These views show one set of named points, seen from different sides, and a view may be mirrored.
A view may leave some points out. In some views, one point has been moved. Which views, in the order they come, and which point in each? Write - if no view has one.

Scene 1 (6 views)
view 1:
  tisi [-3.04 -2.22 -0.95  1.73  0.31 -1.50 -1.03 -0.88]
  gaf [-4.44 -1.86 -1.90  1.68  0.20 -1.78 -1.03 -1.95]
  taviv [-3.26 -1.40 -0.90  2.01 -0.20 -0.84 -0.68 -1.05]
  teg [-2.42 -1.90 -1.13  2.30 -0.37 -0.78 -1.35 -0.80]
  sol [-2.67 -1.68 -1.70  1.66  0.18 -0.54 -0.41 -0.98]
  Git [-1.97 -1.12 -1.35  2.30  0.01 -0.39 -0.26 -0.86]
  mugo [-2.84 -1.55 -1.69  2.13 -0.20 -1.38 -1.18 -1.31]
view 2:
  sol [-3.80 -0.36 -1.15 -0.72 -2.22 -1.09 -0.32  1.38]
  gaf [-5.13 -0.11 -1.52  0.83 -1.61 -0.32  0.04  0.45]
  supo [-5.76 -0.58  0.24 -0.40 -2.91 -2.05 -0.83  1.75]
  Git [-3.65 -0.41 -0.32 -1.23 -2.42 -0.81 -0.66  1.88]
  teg [-4.01 -0.76 -0.38 -1.12 -2.26 -0.71 -0.89  0.46]
  tisi [-4.73 -0.31 -0.83 -0.43 -2.16 -1.43 -0.73  0.38]
  mugo [-4.30 -0.69 -0.55 -0.16 -2.09 -0.42 -0.71  0.86]
view 3:
  supo [ 0.15 -0.41 -1.98  0.11  2.09  3.68  1.41  0.72]
  Git [ 0.35  0.53 -2.29  0.67 -0.23  2.66  0.92  1.90]
  sol [ 0.07  0.45 -1.73  0.89 -0.26  2.70  1.00  0.83]
  mugo [ 0.10 -0.71 -1.68  0.29  0.04  2.48  1.12  1.04]
  gaf [ 0.57 -1.12 -0.61  0.29  0.16  2.66  0.56 -0.42]
  taviv [ 0.42  0.09 -1.94 -0.11 -0.02  2.96  0.67  0.78]
  tisi [-0.35 -0.40 -1.86  0.36  0.36  3.45  0.92  0.41]
  teg [-0.43 -0.41 -2.38  0.05 -0.35  2.87  1.05  1.23]
view 4:
  tisi [ 2.14 -0.13 -0.72 -2.51  5.73 -0.73  2.41 -0.23]
  supo [ 1.90 -0.42 -0.35 -4.17  6.84 -1.60  2.62 -0.57]
  Git [ 1.64  1.11 -1.59 -3.39  5.90 -1.40  1.36 -0.07]
  mugo [ 2.63  0.02 -1.57 -2.85  5.65 -1.13  1.95  0.30]
  sol [ 2.04  0.81 -0.87 -2.62  5.81 -1.11  1.46  0.24]
  taviv [ 2.13  0.39 -1.19 -2.61  5.82 -1.80  2.18 -0.21]
  gaf [ 3.87 -0.42 -0.65 -1.81  5.43 -1.39  2.07  0.26]
  teg [ 1.63  0.29 -1.84 -2.72  5.54 -0.95  2.23  0.08]
view 5:
  sol [-1.01  1.30  1.27  0.43 -0.84 -0.08  1.08  0.59]
  teg [-0.78  1.90  0.80  0.44 -0.16 -0.37  1.50 -0.35]
  tisi [-0.18  0.87  0.79  0.62  0.02 -0.06  0.77 -0.12]
  mugo [-0.13  1.53  1.01  0.50 -0.81 -0.72  1.03 -0.20]
  supo [ 0.69  0.41  0.55 -0.25 -0.72  1.14  1.87 -0.32]
  Git [-0.97  1.71  1.25 -0.07 -0.88 -0.07  2.07  0.52]
  taviv [-0.68  0.96  1.48  0.04 -0.61 -0.21  1.25 -0.45]
  gaf [ 0.23  0.40  1.63  0.70 -0.91 -1.22 -0.32 -0.19]
view 6:
  taviv [ 0.55 -0.10 -1.15 -0.61 -3.08 -0.18 -1.02 -0.54]
  gaf [ 0.85 -0.77 -1.34 -0.92 -1.56  0.40 -0.65 -1.72]
  mugo [ 0.16  0.24 -1.04 -0.84 -2.10  0.06 -0.87 -0.38]
  sol [ 0.55  0.19 -0.93 -1.69 -2.84 -0.53 -0.84 -0.31]
  teg [-0.46  0.18 -0.88 -0.79 -2.93 -0.09 -0.69  0.09]
  supo [ 1.61 -0.60 -1.23 -0.19 -2.81  0.26 -1.73  1.19]
  Git [ 0.44  1.04 -0.83 -1.24 -3.38 -0.38 -1.25  0.14]
  tisi [ 0.33 -0.88 -0.97 -1.06 -2.60  0.33 -0.75 -0.01]
Moved in: view 3
  out of place in view 3: supo
